Each row is where one point has got to under a steady rotation. How many ticks took it there?
The counts run from 0 to 438.
[ -8  -9 -22   3  -4  -8  11  -6  19  12  -3  25 -12   3 -21  12  34  20
  -4 -24  15   7  14 -15 -25  -6 -10  14  19  13   0 -11  16   4  -7] => 102
[  4   4  -8   5  13 -26  21   1  -1  25 -25  18  -1 -10   0  -9  28  11
 -12  -6 -22 -19   2  -7 -19 -12   8  21  23  -7  12 -10  14 -11 -15] => 238
[ -2  -6 -10  10  14 -14   0   0 -25  36 -42  -7  -1 -11 -14 -14  19  11
 -14  16 -20 -19   6   0  -4  -6   2  11  19  -4  -1  11   4   9 -18] => 149
[  8 -22 -10  -8  -6  -9   3   1   2  33 -17   3   0 -16 -30  22   3  26
  -6 -21  -1   0  11 -24   5  -8 -13  17  22   9 -18   0 -12  -9 -13] => 358
[  5 -11 -13  11  11  -6  14   4 -17  21 -34   3  -1 -14 -19 -14  36  10
 -22  -5   2 -14  10   7 -24 -14 -15  -3  15  17   4  10   9  13   7] => 9
[  4 -10 -12   8   4 -11  15  -3 -12  29 -15  11  -9  13 -12   0  36  24
   0   4   7 -25  20 -23 -22  -8 -13   3   3  -8   2 -11   0 -12 -25] => 227
[-19 -25  -3  -9   1 -29  -7   1   1  22   0   1  10   0 -18  14  23   2
 -17 -11  15  13  17 -36  -7   2 -21  14   8 -15 -12  -8  11  12   1] => 122
[-11  -3 -23  12  13   6   4  -4 -17  23 -38  13  -6  10 -22 -11  26  19
  -7  24  16 -17  13  -5 -14   0  -7   8  13   9  -9  -4   7   5 -13] => 155
[-18  -4  -9   1   6 -18   8  -7 -22  36 -24  16   3  12 -16   2  37  15
  -3  10  11  -2  14 -17  -5  13   4 -10 -23  -4 -18  -4 -11  -2   1] => 67
[-17  14   0  -3   6 -14   8   4   9   8 -19  19   9 -20 -19   6  19  10
 -19 -22  -3  17  -5 -10 -10  13  15  26  28  12 -33   4   3  -6   2] => 181
[ -5 -13 -10   1  -3 -18   8   1  26  12  -3  21   3  -3 -24  14  22  15
  -8 -26  10  14  13 -26  -7  -3  -5  34  22   3 -14 -17  10  -1   3] => 106
[  8   2  -6   6  13 -25  22   2   1  25 -26  20   4  -9  -4  -8  22  13
  -9  -3 -19 -20   3 -13  -8 -10  10  32  23 -10   4 -15   4 -18 -12] => 236
[-15   1   0   6  28 -35  12   8 -27  12 -20  16  20 -14  -4 -16  22   6
 -30  -4  -4   1   1  -6  -1   4  -2  26  18   1  -8   4  -7  -3  -5] => 396
[-17  13  -9   7   4   1   7   4  12   8 -23  15  -6   0 -19  -3  40   9
 -11  -1  17  -3  11  -9 -33   4   4   7  25   8 -24  -5  26   4   1] => 173
[ -5   2 -12  -2  19 -24   5  -8 -11  23 -17   4  15 -16   4  -8  25  11
 -16   3 -15  -3  -6 -14 -26   4 -21  23  22 -10   9   0  10  -1 -29] => 382
[ 12 -18   1  13   1  -4   4  10   1   9 -28   1   5 -21 -28 -13  19  16
 -21 -21  -4 -10  13  -4  -3  -4   3  29  34  10 -20   6   5  -6   1] => 20
[-17 -12   2  -8   0 -11  -9 -11  -2   9 -17   7  11 -20 -17  -1  11  13
 -18 -23  -8   9  -5 -15 -13  24  11  37  24  -7 -19   8  11 -14 -20] => 39
[-20 -25 -12 -12   0 -20  -2 -10   3  22  -8   5   8   2 -18  17  27  -1
 -16 -11  11  17   4 -29 -23   4 -21  16   5  -7   2  -9  21  16   4] => 119
[-14  -2 -23   0  12 -16  23  -3   0  12 -17  34  -1   6  -5  -4  33  12
 -13  -2  16  -8  11  -9 -28  -4  -6  11  16   2  10 -19  19  -5  -4] => 244
[ -9   2  -4  16   5 -11  -9  -3   0  21 -14   3   0   8 -18 -11  32  23
   3  10   4  -7  23 -26  -1  12   2  24  11 -17 -28  -5   0  -5 -29] => 302
[-13 -22  -9 -10   9 -25  -6 -12 -24  38 -29  -8  13  -9 -13   6  16  -2
 -21   3 -16   7  -8 -16  -8   3 -11  17   2 -12   8   7   8  19  -2] => 132
[-18 -26  -9  -6   4 -25   1   9  -3  10 -12  13   5 -15 -25   0  26   6
 -24 -22  24   9  27 -12  -4   2  -9  -4  15   3 -17   0  13  12  17] => 265
[-17 -10   1 -10   0 -10  -8 -15  -3  11 -20   5  11 -20 -15   1  14  10
 -17 -21 -12  11 -11 -14 -16  24  12  36  22  -8 -15   8  14 -12 -17] => 40
[-15  -6 -13  -9  14 -33  15   3  -4  10 -20  27   8 -27  -7  -5  19   4
 -27 -26  -8   8   0   1 -10  -2   6  14  28   5   5   1  15   1   7] => 255
[  9  -1  -8   7  12 -23  22   4  -1  25 -24  24   6  -2  -8  -4  18  21
  -6  -2 -10 -18   7 -18  -1  -6   7  35  17  -7  -3 -20  -5 -23 -13] => 234
[  6  -1  -3  -1  14 -26   2   1   2  26 -16  -1  21 -17  -4  -5  17  12
 -12   1 -16  -5   4 -27  -9   2 -17  34  26 -19  -9 -10   2 -11 -23] => 378
[  4   1 -18  12   0  -7  20  -7  -5  37 -35  16 -11   6 -20  -1  44  19
   1   2  -9 -10   8   1 -18  -8  11  -4  -7  11   2  -4   3   5   4] => 81
[-21   8   2  -9  -3 -13   3  -4   4  18 -15   0   0 -16 -15  10  39  -1
 -20 -24  -5  16  -8  -8 -37  10   5   0  15   7 -18  13  21   8   4] => 187
[  8  -3 -10   8  11 -20  21   3  -4  25 -21  26   6   2 -10  -3  17  22
  -5   0  -3 -18  11 -20   1  -5   4  33  16  -6  -6 -20  -9 -25 -15] => 233
[-14 -14   4  -2  -1  -9  -8   0   1   1  -7   6   6 -15 -21  -2  16  16
 -15 -26   9   4  13 -22  -9  18   4  31  31  -7 -28   5   9 -16 -19] => 36
[ 11 -15   1  12   1  -3   3   8   0   8 -27   0   3 -24 -26 -13  18  16
 -20 -24  -9  -9  11  -1  -9  -5   5  29  36  10 -16  10   7  -4  -2] => 21
[ 11  -7  -9   9  14 -15  15   8 -15  27 -41   3   9 -21 -16 -11  27   6
 -25  -3 -15 -10   2   6 -11 -13  -6   8  14  13   0   6   2   9  13] => 6
[-13  -1 -17  -2  21 -17   9 -13 -15  19 -19  12  16  -1   0  -8  31   6
 -17  10   4   0  -5 -16 -33   7 -25  19  11  -7   8  -8  13   2 -18] => 385
[-21  20   3   7  13 -34  16   9  -2  23 -18  24   4  -1 -11   4  28   3
 -15  -6 -10   9  -4 -12   3  -1  25  28  14   4 -21  -4  -3   0   6] => 324
[-26  19  -1   7  16 -31  17   8  -5  17 -11  29   4   7 -13   5  29  11
 -13  -3   4  10   3 -16   4   3  20  26  12   6 -24  -8  -8  -4  -2] => 322
